In the data rows, the value 128 means zero.
Every row has a hidden score. In each pair, how much higher is the second row's than the first's? 8 means about the same, 16 much higher and 0 much lower.
array([108, 103, 101,  78, 142, 157, 130, 128])
array([106, 108, 104, 144, 140, 180,  69,  64]) 4
array([164, 187, 184, 144, 116, 144, 115, 131])
array([177, 185, 203, 150, 123, 119, 107, 155]) 7
array([190, 183, 176, 157, 148, 115, 136, 160])
array([166, 156, 152, 207, 122, 132, 125, 158]) 2
array([159, 158, 163, 146,  82, 120,  99, 157])
array([ 87, 105, 116, 156, 116, 152,  81,  86]) 12
array([ 61, 101, 102, 122, 159, 167,  92,  77])
array([200, 185, 185, 152,  98, 111, 132, 186]) 0
array([ 95, 102, 120, 163, 151, 151,  82,  96])
array([169, 164, 167, 130,  82,  75, 150, 144]) 15
array([109,  98, 111,  94, 187, 163, 127, 123])
array([122, 104,  99, 143, 165, 127, 152, 128]) 9
array([111,  86, 115,  81, 160, 132, 185, 155])
array([133, 122, 104, 106, 166,  99, 194, 163]) 9
array([109, 115, 115, 157, 112, 175,  76,  93])
array([175, 177, 167, 146,  98,  89, 161, 137]) 16
array([104,  95, 111, 110, 155, 149, 120, 106])
array([113,  95,  86,  90, 160, 106, 178, 153]) 12
array([ 99,  93, 124, 150, 165, 147,  71, 125])
array([101, 118, 108, 101, 182, 141, 121, 131]) 15
array([175, 174, 168, 149, 114, 113, 150, 139])
array([ 91,  93, 124, 107, 132, 162, 106,  74]) 11
array([ 99,  94, 109, 108, 174, 172, 102,  94])
array([120, 101, 114,  53, 234, 129, 127, 179]) 9
array([148, 166, 166, 164,  83, 108, 120, 105])
array([165, 180, 181, 145,  62, 114, 133, 128]) 7
array([164, 172, 164,  98,  96,  94, 156, 176])
array([ 98, 104,  95, 113, 125, 138, 156, 147]) 7
array([141, 149, 140, 151,  71, 139,  66, 126])
array([113,  96, 110, 116, 166, 100, 205, 150]) 16
array([113, 123, 107, 162, 134, 145, 100, 103])
array([116, 111, 102, 126, 168, 167,  85, 122]) 6
array([122, 120, 138, 126, 113, 106, 126, 120])
array([ 91, 105,  98, 139, 121, 142, 131, 112]) 5
array([160, 160, 148, 127, 113,  97, 145, 164])
array([ 86,  94,  96, 112, 156, 165, 102,  91]) 9
array([175, 172, 176, 118, 115, 132, 114, 151])
array([ 77,  91, 105, 157, 151, 165, 107, 103]) 9
array([198, 171, 169, 142, 114, 130, 115, 153])
array([ 91, 100, 103, 172, 160, 175,  83, 104]) 7
array([182, 191, 174, 118, 126, 147, 126, 140])
array([117,  99, 111,  82, 166, 129, 170, 136]) 16
array([ 75,  86, 100, 153, 175, 171,  71,  77])
array([169, 141, 144, 125,  84,  97, 145, 146]) 12
array([155, 187, 181, 153, 109, 128,  97, 134])
array([100, 108,  91, 118, 114, 152, 125,  99]) 14
array([187, 192, 184, 114, 122, 136, 114, 168])
array([158, 194, 176, 144,  87, 120, 109, 125]) 11
array([125,  78,  80, 103, 143,  86, 187, 167])
array([130, 113,  99, 111, 179, 139, 185, 161]) 4
array([114, 104, 102, 115, 122, 116, 124, 101])
array([111, 111, 112,  93, 155, 106, 166, 155]) 9
array([102, 117,  96, 139, 101,  99, 134, 147])
array([105, 103, 103, 140, 118, 134, 128, 129]) 7
array([121, 115, 113,  99, 125, 124, 153, 139])
array([101, 113,  82, 106,  94, 123, 119,  98]) 9
array([151, 154, 156, 166,  76, 126,  78, 130])
array([181, 192, 182, 132, 138, 130, 120, 150]) 12
array([118,  98, 116, 106, 155, 124, 184, 167])
array([109, 107,  87, 160, 135, 171, 107,  79]) 3
array([180, 171, 177, 160, 119, 137, 129, 170])
array([ 99, 101, 108, 119, 113, 147, 105, 104]) 15
array([177, 183, 166, 131, 124, 126, 103, 144])
array([150, 160, 172, 126,  75,  92, 109, 120]) 14
array([ 86,  94, 103, 142, 105, 171, 102,  85])
array([ 96, 100, 113, 137, 144, 126, 135, 131]) 10
array([185, 151, 150, 128, 100,  83, 157, 155])
array([126, 123, 134, 143, 132, 158, 113, 118]) 3
array([168, 156, 154, 101, 125,  92, 160, 169])
array([ 86, 102, 103, 116, 161, 153, 109,  87]) 8
array([179, 183, 187, 144, 109, 137, 115, 136])
array([115, 103, 120,  96, 165, 147, 129, 146]) 11
array([103, 112,  93,  85, 117, 118, 150, 116])
array([116,  89,  69,  77, 151, 108, 190, 134]) 11
array([111, 110, 107, 116, 141, 132, 161, 134])
array([ 94,  98, 119, 186, 138, 177,  56,  70]) 0
array([184, 187, 180, 146, 138, 130, 132, 153])
array([188, 187, 180, 130, 133, 123, 134, 158]) 9
array([116, 106,  96,  64, 141, 141, 107, 105])
array([102, 100,  99, 137, 128, 141, 117,  97]) 5
array([116,  95,  94, 116, 142, 160, 112, 103])
array([121, 113, 121, 137, 149, 176, 110, 106]) 5
array([109, 108,  96, 141, 142, 131, 142,  98])
array([106, 106,  99, 120, 183, 122, 172, 142]) 9
array([ 91, 100, 101,  93, 138, 145, 113, 102])
array([154, 167, 183, 142, 102,  93, 170, 181]) 5
array([ 86, 115, 112, 105, 142, 169,  92,  91])
array([113, 102,  93,  93, 159, 105, 183, 154]) 14
array([107, 101,  90,  94, 144, 131, 168, 139])
array([136, 173, 165, 149,  51,  87, 101, 116]) 4
array([173, 192, 193, 127, 121, 110, 131, 129])
array([113, 104, 118, 180, 119, 158,  80,  91]) 1
array([138, 119, 113, 113, 147, 135, 109, 106])
array([173, 175, 204, 159,  88, 110, 126, 133]) 5
array([186, 182, 167, 121, 129, 107, 119, 118])
array([188, 176, 183, 130, 124, 128, 136, 182]) 0
array([ 98, 100,  78, 113, 119, 144,  82,  90])
array([109, 109, 119,  90, 156, 134, 152, 145]) 11
array([166, 173, 182, 135, 121, 134, 104, 134])
array([142, 167, 155, 179,  73, 100, 113, 123]) 9
array([ 93, 110, 120, 105, 130, 144, 151, 118])
array([187, 162, 180, 120, 142, 120, 128, 147]) 4
array([135,  91, 110,  68, 164, 111, 203, 166])
array([174, 162, 171, 104, 116,  85, 146, 162]) 3
array([ 85, 113, 119, 173, 121, 150,  81,  99])
array([ 99, 102, 117, 115,  92, 143,  97,  92]) 13
array([145, 167, 157, 125,  38, 132,  84, 100])
array([109, 100, 106, 122, 155,  96, 188, 151]) 16
array([113, 115, 102, 126, 133, 125, 158, 109])
array([175, 148, 148, 128,  99,  71, 173, 164]) 7
array([173, 166, 156, 139, 104,  88, 153, 164])
array([113, 113, 129, 149, 122, 171,  90, 126]) 0
array([127, 127, 120, 173,  82, 133,  92,  98])
array([166, 171, 180, 146,  71, 123, 115, 132]) 9
array([141, 139, 130, 114,  98, 134,  89, 103])
array([106, 116, 109,  79, 133, 126, 141, 110]) 15
array([180, 181, 177, 132, 109,  99, 144, 166])
array([111,  91, 108, 124, 178, 144, 107, 108]) 10
array([135, 160, 167, 145,  76,  87, 110, 108])
array([ 76,  90, 106, 180,  93, 163,  65,  60]) 1
array([100, 104, 107, 164, 178, 179,  92,  77])
array([105, 120, 128, 200, 112, 168,  74,  75]) 4
array([101, 109, 113,  75, 163, 140, 146, 124])
array([114, 132, 108, 113, 123, 109, 140, 123]) 7
array([179, 172, 180, 107, 111, 105, 139, 139])
array([116, 108, 114, 150, 122, 139,  89, 125]) 0
array([101,  90, 113, 149, 130, 130, 164, 122])
array([102,  98,  94, 141, 123, 149, 117, 102]) 5
array([103, 111, 128, 171, 144, 155,  73,  75])
array([147, 153, 155, 146,  64, 110,  91, 147]) 5
array([109, 103,  87, 130, 182,  98, 163, 165])
array([101, 100, 115, 156, 140, 138, 110, 110]) 5
array([114, 127, 105, 100, 143,  93, 183, 189])
array([146, 158, 142, 133,  75, 145,  97, 107]) 2
array([114,  94,  89, 119, 135, 121, 137, 107])
array([175, 179, 170, 127, 100, 108, 132, 171]) 1
array([178, 170, 175, 159,  95, 127, 143, 148])
array([165, 178, 185, 103, 111,  85, 135, 143]) 16
array([107,  95, 106,  65, 152, 126, 140, 116])
array([115, 108, 115, 151, 112, 134, 155, 124]) 2
array([167, 183, 174, 155, 144, 106, 122, 143])
array([161, 138, 120, 118,  87,  72, 175, 180]) 12
array([182, 168, 160,  81, 100,  94, 184, 172])
array([121, 100, 110,  98, 176, 163, 108,  95]) 5
